One hidden turn or mirror swaps the rows below in pairs. Which row is each named row swapped with?
non: [-10   4 -13  34  29 -39  34  18  29  -9  36  -2   3  11 -14 -37]
kule: [ 21   6   9  46  21 -12   5  -4  21 -22  -1  11   5   3 -25 -17]
lon: [ 25  -3  21  14  17 -28   8  57  12 -16   8  -9   4  27   0  -2]
lal: [  8 -13 -24   7  54 -24 -28  17  15  18  12 -13  -4   0  -4 -39]
favu: [ 16 -10  16  22  15 -30  10  58  14 -18  -2  -7  -5  20  -5 -14]
migo: [ 28  21   3   2  30 -23   7   0  13 -12  28  30   5   4 -14 -27]
Moder: [ 21  -2 -16  27  51 -25   5  46  28  37  36 -19  32  25 -26  -5]
viza: [ 30   7  20  26  21 -22  14  16  49  12  14   4 -16  28  -8   2]
nizuk: [ 29 -11  10   3  45 -14 -18   9  16   5  26 -19  55  21 -14 -25]
kinez: [ 33   7  31  27  13 -17   4   8  43  20  10   4  -3  29  -6  -2]
Futin: [ 38   5  27  31  19 -19   0   6  35  22  10   6  -9  23  -3  -3]
vefav: [ 26  18  -6  -2  39 -32   8   7   3   1  39  33  10   0  -9 -28]
naro: [ 23  -1 -20  27  52 -30  12  39  26  35  27 -13  35  25 -27  -2]
rusal: [ 11 -32  -9 -10  35 -14  -7  20  10   5  32  -3  15  21  20 -35]
Dobod: [ 18  -7  10  48  29 -16   6   0  24 -27 -10  -2  13   4 -19 -22]
Nosog: [ 34  -3  -5   0  48 -10 -13  10  21   0  33 -18  55  15 -18 -22]
luzi: [ 25 -12 -15  25  54 -34  15  42  24  29  36 -18  31  20 -28   2]
lofas: [ -6 -11 -17  18  43 -37  18  15  15  -4  51 -12  39   5 -11 -38]
kogi: [ 24   6  12  15  23 -25   3   0  14 -21   8  26  -6  -4 -21 -30]
bava: [ 21   6  12  37  22 -14   1  -1  16 -31   9   4   1 -12 -16 -26]
ref: [36  1 23 21 20 -9 -5 11 40 29 13  8 -8 17 -1 -4]
siru: [  9  -1 -18  11  56 -16  -4   6  11 -10  46 -17  43   1 -11 -32]
vevak: [ 23  -9 -17  39  47 -31   2  47  30  30  35 -20  30  25 -24   0]
Tebi: [ 21  -4 -19  32  34 -36  19  40 -20   6  19  -2  -9   3   9 -14]
Dunu: [ 33   0 -17  17  57 -37   8  38  25  34  29 -10  31  22 -19   2]
mima: [ 31  -1  34  19  20 -18   8  11  42  18  13   3 -14  18  -8   0]
gipur: [ 10  -9   8  42   5 -33 -17  33  -3  -4  35 -14   0  -3   1 -21]
Nif: [  2  10   1  -8  39 -22  -3  37  17   6  28 -17 -21  21  12 -33]
poge: [ -9   4 -20  32  40 -35  29  10  23  -5  40  -8  24   8 -12 -34]
mogu: [  7 -17   4  32  24 -31   4  51   8 -18  -6   3   1  -4  -9 -25]
zoden: [ 22  -2  12  52  19 -17   9   2  30 -16  -7 -14  18   1 -20 -16]
kibi: [ 22 -16  12  49  21 -16   5   9  19 -11 -14 -15  23   9 -30 -22]
Panu: [  8   2  -8  10  55 -19  -9   8  22   1  47 -11  53  15 -10 -27]
Saf: [ 21 -29   0  -5  24 -21 -15  26  -1  -2  35  -3  12  15  19 -37]
lazur: [ 20 -29 -13  -8  52 -21  12  24   7  20  13 -10  19  23  19 -19]
Ner: [ -1 -23  -9  28  34 -34  -2  46   8  -7  -7  -5  -4  -6  -8 -39]
kovo: [ 28   0 -15  14  53 -28  19  39  23  38  34  -4  30  18 -16   8]
viv: [ 23   6  25  28  10 -18  15  14  41  16  14  -1 -10  25  -7   1]
Vov: [ 18  -6  -2   3  50 -11 -11  10  15  -7  41 -11  57  11 -12 -22]
posaf: [ 19 -24 -16  -4  52 -17  18  26  16  22  -1 -18  14  26  16 -13]

rusal swaps with mogu
kogi swaps with lofas
nizuk swaps with kibi
siru swaps with bava
Tebi swaps with Nif

